rotation steps, each row followed by its count of steps:
The counts run from 0 to 34.
[ 35  -9  -7   8  -6  12 -18  12  -8  31  -1 -15   2  18 -13   6 -23  -3
  -5 -18 -14]
5
[ 22  -6   2   1  14  32 -22   5  -8  -4   5 -36  16  14 -12   6 -30  -6
 -24  -9   2]
10
[-12   0   0  -6  -8 -17  44 -15  18  -4 -12 -10   5 -23 -14   6  10  20
 -21  27  12]
34
[  9   0   8  -8   0  -7  -6  -7   5 -17   4  10  15  -9 -19  -9 -16  12
 -48 -33   3]
8
[ -9  -1  -1 -15 -16   9  16   8  -3 -14  -1 -17  -3  22  14  21  14  -5
  -4  32 -10]
27
[  2  -7   0   8  -1  -7  -4 -13 -29 -16   7  15   4  14  10   9 -31   3
 -24 -33  -7]
13
[  5   9  -5   0  -5   4 -21  34  33   5 -17 -18  22   6 -12  -5  28   7
  -5 -16 -12]
1
[  5  -7   9   8  -5  33 -29  20 -28  -3 -14 -19  28  26   1   3 -27 -11
 -20  -8  12]
11
[ 19  10 -20  14   0  -6 -17  10   3   5 -13  -1  36 -16  -2   5  -3  12
 -36   2 -16]
3
[ 31  -4  -5 -10  15  21 -21 -24   5 -14   0  -9   8  -4 -21 -10 -20  -4
 -33 -20   5]
9
[-10 -12  13  -5 -11  12 -17  21 -30 -13 -13 -12  23  24   5   0 -17  -4
 -30 -22   4]
12
[ 10 -14  -6  -5 -21   0  34  -9  10  30  14 -21 -33  11 -13  17   1  12
   8  12   2]
31
[-21  -1 -10 -10 -29 -19  31  -4 -20  -5  -3   6   8   2  21  25  20  13
 -23  30 -16]
28
[ -5  -1 -16  -4 -17  -9  43 -34   1 -23  26  -4 -10   2 -14   4  16   0
 -21   0 -14]
24
[-24 -12   9  -9 -25 -21  36 -31 -14 -23  11  18 -12  21   4  12  17   0
 -12  -2 -11]
23
[ -1  -9  23 -18 -25  -9  20   5  15  31  -4 -15 -18  28  -6  16  22  -1
   5  14  -4]
32
[ -8   3   5  -3 -16  25  -5  -5 -41   3   3 -11 -23  44   1  16 -13 -15
   8   7  -3]
21
[-19 -13  12 -16  -9  31  -7  -6 -23 -22  10 -23 -20  34 -18  -6   0 -19
   8 -33  13]
16
[-10  -3  -4  -8  -6  34  25  -7   2 -10   6 -31 -21  21  -3  19  26  -4
   2  26 -10]
26
[ 11   8 -18  15 -18  -6  40 -15  -9  20  13  -2 -26 -13   4  28 -10   8
 -10  24 -14]
30
[ 12  11  -7   5 -11 -10 -17  30  17  -4 -30  -9  39  -1   6 -10  13  10
 -34  -9 -23]
2
[  9  -1   1   0  -4  29  -2 -13 -18  -9  18 -11 -18  28 -19  -4 -21  -7
  -9 -25  10]
15
[ -8  -8 -10 -10   5  22   6 -28 -43 -38   9  -4  -2  15  -9  16 -15   3
 -22  -1 -15]
19
[-29 -19  10 -20 -13   6  10   0 -15 -34   8 -12   0  36  -7  -7   7  -4
 -20 -24   5]
17
[ -1  -4 -24   5   2  22  13 -14 -35 -21   7 -12 -11  18   1  24 -13 -11
  -4   9  -5]
20
[  9  -7  17  -6 -15 -12 -10   4  19   9 -12   5  15  12  -8 -12   1  -6
 -26 -38   0]
7
[-25 -15   8  -5   1   9   9 -12 -20 -45   0   7  14  19  14  13   6  -7
 -24 -12   8]
18
[ 30   9 -19   7   3   8 -19   5   7  23  -1  -2  15 -10  -3   9 -36   9
 -23  -7 -11]
4
[-19 -11   5 -32 -15  -7  28  15  23  13   2 -19  -3  -5  -8   2  30  18
  -8  19   1]
33
[ -5   7 -19   0 -26 -24  32 -22  -6   2  -1   6  -6  -7  16  17   6  14
 -11  28 -17]
29
[-24  -3   8  -6 -31  -6  12  -7 -38  -9   7   7 -14  37   6  13   2 -16
  11  -5  -5]
22
[ 11  -7   4   8  -6   6   0 -28 -18 -10  14  19   4  17 -11  12 -39  -6
 -20 -35  -1]
14
[ 15  -4  20   1 -26   2 -18  15   2  27 -15  -6   9  30 -10 -14  -9  -1
 -17 -29 -11]
6
[ 28   9 -18   5   6   7  -8  23  33  24   1 -24   9   1 -28  -4  10 -12
 -11  -2 -21]
0
[ -3  -6 -12 -14  -5  17  39 -23   0 -21  25 -24 -16  -1 -13  19  14 -12
 -10  10  -3]
25
